The rows of Z fall into 3 groups, and each row is roughly a mix of its group's hidden directions.
Z, 109 rows:
[[-1.46  0.48 -0.59  0.47 -0.16 -3.48  0.40 -1.83 -3.83 -3.16 -1.34]
 [-1.95  0.38 -2.02 -2.37  0.53 -0.44 -2.40  0.07 -4.98 -0.61  0.19]
 [ 1.41 -0.94 -2.94 -1.15 -0.99 -1.90  2.02 -2.30 -2.26 -3.05 -1.96]
 [-0.84  0.63 -1.81  2.73  0.92  2.17  0.63 -0.04  2.32  4.11  2.24]
 [ 1.16  1.46  2.96 -2.87  0.93  1.90 -2.41  2.39 -2.73 -0.92 -0.56]
 [-4.46 -1.67 -0.63 -1.80 -2.28  0.71 -2.29 -0.80  0.69 -1.11 -2.33]
 [-2.90  2.93 -3.04  0.78 -0.18  2.65  0.11 -0.86 -2.48 -1.99  0.60]
 [-1.81  0.38 -3.60  1.03 -1.22  3.07  0.75 -2.02  2.73 -0.16 -2.14]
 [-0.95 -1.20  0.85 -4.70  0.65  1.21 -2.00 -2.74 -2.24  0.96  0.74]
 [-1.28  0.97  1.32  1.95 -2.06  2.04 -1.82  3.30  1.22 -2.42  2.64]
 [ 0.24 -1.09 -3.63  0.12  4.72 -1.42 -0.55  1.08 -1.54  1.30  0.88]
 [ 1.56  0.92  2.76 -2.88  1.33  0.47 -0.88  0.61  3.40  3.28 -0.65]
 [ 0.25 -0.76 -2.41  3.86  0.44 -0.95  0.47  2.40  1.11 -2.09 -3.32]
 [ 1.30  1.39  1.40 -3.07  0.60  3.15  1.09  1.66  2.64  1.36 -2.64]
 [ 0.52 -3.34  2.10 -1.01  3.21 -1.09  1.45  1.44  2.27  2.70 -0.26]
 [ 1.78 -0.35  1.54 -1.81  1.07 -2.56 -0.05  3.08 -0.09  4.07  1.52]
 [ 0.56 -2.99 -1.15 -1.14  1.99 -2.11 -1.57  2.60 -1.40  0.20 -3.68]
 [ 1.07 -0.44  0.29 -1.14  2.53 -1.90 -4.40 -0.49  1.94  2.99 -0.11]
 [-0.64  1.07 -1.96  0.81 -1.26 -2.42 -3.39  0.58 -3.32 -2.68  1.21]
 [ 2.39  1.16  1.29 -2.69  1.47 -0.04 -0.46  3.11  2.67 -2.34 -2.10]
 [ 1.51 -2.12 -3.60  4.51  0.65 -0.81 -1.26  0.02 -0.79 -1.23 -0.44]
 [-1.82 -1.83 -0.15  1.77 -0.60 -0.51 -1.96 -0.20 -2.52 -3.41 -3.57]
 [-0.47 -0.34  0.97  3.81  0.11  0.72  0.85  0.78  2.26  4.44  1.60]
 [-0.24 -1.41  3.29 -0.37 -3.33 -0.84 -0.08  2.11  2.41  2.45  2.00]
 [-1.96 -3.56  0.73  2.01 -1.10 -3.40  2.36 -0.64  1.35  1.76  0.56]
 [ 2.31 -2.71  0.32 -2.53  1.07  0.62 -2.81  1.14 -2.66  1.19  2.57]
 [-2.62 -2.54  0.64  1.32 -1.95 -1.51  1.38 -0.43 -3.55 -2.44 -1.68]
 [ 0.50 -0.42 -3.58 -0.70  4.29 -0.78  1.01 -2.32  2.10 -1.23 -0.14]
 [-0.85 -1.81 -0.73  2.43 -1.18 -1.04  1.14 -0.83 -1.66 -3.71 -3.70]
 [-1.25 -3.92  1.01  1.09 -2.73 -0.08  3.69  0.54  1.06  0.22 -1.83]
 [-0.97  1.25  0.31 -0.83  0.21 -0.98  3.09 -1.19 -0.02 -1.99 -5.08]
 [ 2.97  1.60  4.50  0.54  0.77 -0.92 -0.81  1.36  1.71  1.68  1.84]
 [-3.12  0.60  1.09 -0.68  0.48  0.03 -0.68 -1.29 -3.95 -1.20 -3.73]
 [-1.13  0.02 -1.03  0.64 -0.25  3.78 -1.24 -4.25  2.42 -0.08  1.57]
 [-2.71  1.79  1.87  3.20 -2.07 -1.78 -1.67 -0.70  0.20 -1.34  2.86]
 [ 2.23 -2.23  0.83 -2.74  0.06  0.78  1.36 -3.67  3.31  0.11 -0.12]
 [ 0.29 -1.52 -2.41 -3.13  0.54  1.65 -2.30  0.39 -0.58  1.49 -4.00]
 [-2.02 -0.97  2.33 -1.18  1.57 -1.92 -2.94  2.22 -2.08 -2.94  0.74]
 [ 1.59 -1.01 -1.16 -0.88 -1.37 -4.20 -2.06 -0.09 -2.26 -3.24 -0.09]
 [ 5.52 -0.66  0.94  1.84  1.77 -0.08  1.21  0.10  2.28 -0.23 -0.16]
 [-0.98  2.66  4.48  0.61  0.96  0.45 -0.19  2.71 -2.05 -1.63 -1.11]
 [-2.35  0.16 -0.58  1.40  1.14  3.11 -1.54  0.83 -3.02 -3.54 -1.22]
 [-2.11  0.19 -2.14  3.07  0.00 -1.92 -4.07 -1.64  0.04 -1.80  0.55]
 [ 0.66 -1.06 -1.19  2.57 -2.52 -1.95  2.42 -2.23 -3.75  0.15  0.62]
 [ 0.91 -1.06  0.57  0.05 -2.82 -1.38 -1.28 -4.43  0.09 -2.93  1.75]
 [ 2.89 -2.37 -1.86  1.16  1.91 -1.18 -2.75  1.69 -2.73  1.71 -0.65]
 [-1.63  3.00 -0.56 -1.40  1.98 -2.28  0.26 -3.00  0.20  0.21 -3.59]
 [ 1.42 -1.33 -0.73 -4.33  0.67 -0.67 -2.03 -2.86 -1.61 -0.92 -2.32]
 [-4.12  2.72  0.67  0.15  1.21 -0.11 -1.52  2.82  0.03  2.00  2.12]
 [-0.79  3.21 -1.72 -2.12 -0.04 -0.17 -2.47 -3.61 -0.87  2.13 -1.48]
 [ 0.68 -2.13 -3.09 -1.09  1.66 -0.43  0.52 -3.55  3.31  0.02 -1.60]
 [-3.31  1.61 -2.00 -1.45  2.54 -0.85  0.77 -2.85  2.20 -1.86  1.09]
 [-4.00 -0.87 -0.02  2.97  3.51 -0.07 -0.66  1.07  1.77 -1.58  0.17]
 [-2.08  4.02  1.51  1.02  1.82  0.93  0.74  1.96  3.01 -0.12  1.90]
 [ 0.55 -1.35  2.09 -0.54  0.10 -1.74  1.77  0.41 -4.91 -2.06 -1.89]
 [-3.64  1.53  2.44 -2.88 -2.09  1.35  0.74  1.16  0.77  2.54  0.29]
 [-3.56  0.37  2.04 -0.56  2.51  1.33 -1.56  2.23  2.44 -1.49 -2.01]
 [ 1.81 -0.11  0.51 -3.15  2.31 -1.15 -3.09  3.55  0.90  1.38 -0.20]
 [ 4.49 -1.85  1.67  1.51 -0.48  0.16  2.15 -0.09  2.90  1.76 -0.15]
 [ 1.05  0.77 -1.26  0.20 -1.37  0.86  2.88 -2.76  1.84 -4.34 -0.98]
 [-0.39  0.07  4.81 -0.71 -2.07 -0.29  0.52 -2.13 -0.94  1.80  2.83]
 [-0.11 -4.73  0.17 -0.89  2.45 -2.28 -0.54  1.82  1.58 -0.63  2.01]
 [-2.24  0.19 -3.73 -0.71  1.80  1.02  0.83  1.76 -3.90 -1.42 -0.56]
 [-1.42  2.29  0.06 -1.95 -1.25  3.77  2.33  1.21 -0.07 -2.42 -2.34]
 [-0.92 -2.05 -1.46  0.47  1.29 -2.61  0.88 -3.32  3.22  1.81  1.91]
 [ 1.03 -0.63  2.31  0.79 -3.88  0.35 -4.15  0.42 -0.28  0.96 -2.01]
 [ 1.51  2.75  2.52  1.31 -0.76  0.29  2.05  2.33  3.13 -2.57 -0.64]
 [-0.46  3.18 -2.08 -0.70  2.06  1.04 -2.66  3.82 -0.02  0.99  1.39]
 [ 0.15 -4.44 -1.24  1.04 -2.77 -1.62  1.60 -2.59 -0.18  1.73  0.35]
 [ 1.63 -4.96  0.27 -1.68  0.23 -2.07 -0.84 -2.48  0.36  1.64 -0.96]
 [-1.29  1.13 -0.60  5.04 -1.69 -1.68 -2.04  1.51 -1.31 -0.53  1.50]
 [ 1.72 -1.05 -0.59  2.92  2.40 -2.68 -1.55 -1.23  3.10  1.52  1.83]
 [-0.25  2.64 -2.59  1.12 -0.16  3.27 -0.43 -1.93  2.99 -1.72  1.87]
 [-1.40  1.55 -1.47  4.39 -0.60  0.14 -1.15  1.05 -1.72 -3.60  0.73]
 [ 2.23 -0.14 -2.00 -3.36 -0.42 -0.33 -1.14 -3.51  1.56 -1.03  2.69]
 [-3.70  1.46  1.79 -0.09 -2.95  0.43 -1.81  0.10 -2.52 -2.10 -1.77]
 [-1.75  0.10  0.23  1.60  2.01  0.28 -1.82  4.38 -1.28  3.16 -1.06]
 [ 0.51 -1.36  1.91 -0.41  3.60  1.84  0.41  2.88 -2.19 -2.69 -1.51]
 [-2.46  1.54  1.48  0.46  0.21  2.15  4.53  0.77 -2.25  1.27 -1.30]
 [ 0.00 -2.23  2.35 -1.72  2.34 -0.37 -3.32  2.50 -0.56  1.21  2.65]
 [-1.85 -4.91 -0.28  1.57  0.19 -0.45  1.13  0.23 -3.15 -1.81 -0.44]
 [-0.35 -3.41 -3.56  2.54  1.00 -0.28 -1.35 -0.50  0.69 -0.60 -3.19]
 [ 1.10  2.76  0.44 -0.46  1.03 -1.76  1.98 -1.75  3.29  3.55 -1.15]
 [-1.96  2.35  1.17 -2.11 -2.02  1.26  0.10 -2.69  1.19 -3.72 -1.32]
 [ 1.60  1.89  2.10 -2.91  1.21  0.57 -4.17  0.27  1.42  0.54 -2.12]
 [ 0.46  0.42 -1.74  3.76 -1.59 -1.04  1.45 -2.01  0.91  2.97  2.85]
 [ 1.89 -2.04  1.55  0.82 -1.76 -1.97 -3.76 -2.00  2.16 -1.85  1.01]
 [ 0.84 -3.43  2.28 -0.26 -0.81  0.00 -3.16 -3.40  2.26 -0.02  0.14]
 [-0.49 -0.37  3.82 -0.50 -2.04  0.85 -0.54 -3.80  0.24  1.15  2.98]
 [-0.37  0.30 -0.94 -3.47  0.62  3.39  2.91  1.62  0.85  1.13 -2.62]
 [-1.01  1.00  0.72 -2.27  0.64 -1.99 -4.97 -0.17 -1.82  0.10  2.22]
 [-2.20  2.58 -1.73  0.99  0.28  0.71  3.21  1.39 -3.12  2.30  1.33]
 [ 0.44  0.95  0.90 -1.34  4.42  0.68 -1.50  1.23 -3.12 -2.55 -1.18]
 [-1.47  0.94  4.30 -0.83  1.17 -2.19 -1.69  0.66 -0.12  3.61  0.58]
 [-3.10 -0.19 -0.68  1.34  0.19 -0.46 -2.59  1.56 -4.78  0.11 -0.96]
 [-1.43  1.80 -1.20  0.88  0.29  1.83 -1.55 -1.15  4.05  3.62  0.91]
 [ 1.81 -0.02 -1.38  0.90  5.00 -0.44  0.14 -0.11 -3.15 -1.91  0.53]
 [ 3.48 -0.74 -0.03 -4.21  1.62 -1.40  0.51 -0.13  2.35  2.02 -0.49]
 [-3.76  0.50 -2.53 -1.04 -0.80  1.49 -3.38  1.01 -1.28  0.08 -2.51]
 [ 0.14  2.80 -1.35 -1.87  1.44 -1.00 -1.08  4.52 -2.08 -1.52 -0.74]
 [ 0.68  1.28  4.76  1.64 -1.66 -1.63 -0.13  1.79  0.59  1.62  2.45]
 [-1.61 -1.80  2.47  3.57  2.42  1.31  0.53  1.46 -2.68  1.59  0.78]
 [ 1.27  1.46  2.19  3.90 -1.22 -1.00  1.21 -0.74  0.42 -3.28  2.42]
 [-3.88  1.02 -1.79  3.27 -0.50 -0.85  0.14 -1.64  2.19 -1.79  1.82]
 [-0.29  1.10  4.27 -4.02 -0.87 -0.79  1.65 -1.21 -0.18  0.94  1.67]
 [ 3.85 -2.57  1.66  2.69 -3.30  0.17  0.49 -0.14  0.87  0.92 -0.91]
 [-0.45  1.52  0.87  2.75 -0.71  0.01 -2.58  0.97 -3.26 -0.66  3.88]
 [ 0.02  0.72  2.17 -2.35  2.24 -0.11  1.05  1.20 -1.64 -2.81 -4.01]
 [-1.56  1.22 -0.13 -1.02 -1.26  0.55  2.84 -3.34  0.94 -4.25 -0.04]]

One row of each group comes first, with its name. Which group is each row after those in?
[-2.35 -0.69  0.31 -0.08  3.22  0.66 -0.05  2.18  2.88 -3.42 -1.84]
U
[-0.93 -1.56 -1.63 -3.31  0.75  0.33  4.73 -0.84 -2.06  0.27  0.33]
X
[-0.56  0.32 -0.70  0.50  1.03 -2.64 -0.43  4.45 -3.35  2.12 -0.37]
J

[ 1.84 -1.94 -3.06 -0.65  2.78 -0.54  3.06 -0.22 -3.08 -1.07  0.30]
X
[ 2.52  0.77 -0.65 -0.87 -0.45 -1.75 -0.01  1.15  1.60 -5.10 -1.94]
J
[ 2.82  2.09  0.75 -1.84  2.34  1.80 -2.82  2.19 -0.32 -0.76 -2.59]
X
[ 2.87 -2.82 -1.59  0.67 -2.22 -0.22  1.45  0.80  2.46  0.80  3.38]
U
[-0.24  4.31  1.24 -1.85  2.02  2.58  0.26  1.93  0.93 -2.24 -1.01]
X
[-0.10 -2.15  1.71 -0.29 -4.09  1.39  2.66  1.18  0.02  3.17 -0.53]
X
[ 0.59 -0.08 -2.02 -1.93  0.90  0.96 -3.37 -1.89  1.43  2.39  3.54]
J
[ 1.67 -2.34 -1.35 -0.11 -3.54  3.08  0.54  1.80 -0.57 -2.92  0.76]
U
[-2.44  1.36 -0.43  1.02 -2.54  2.40  0.07  2.89 -3.36 -1.76 -1.02]
X
[-1.82  4.95  0.44 -0.46  0.08  2.77  1.01  1.43 -0.98  0.11  2.26]
J
[-0.52 -0.31  2.01  1.96 -2.52 -0.26 -0.51  3.33 -3.64  1.84  1.57]
X
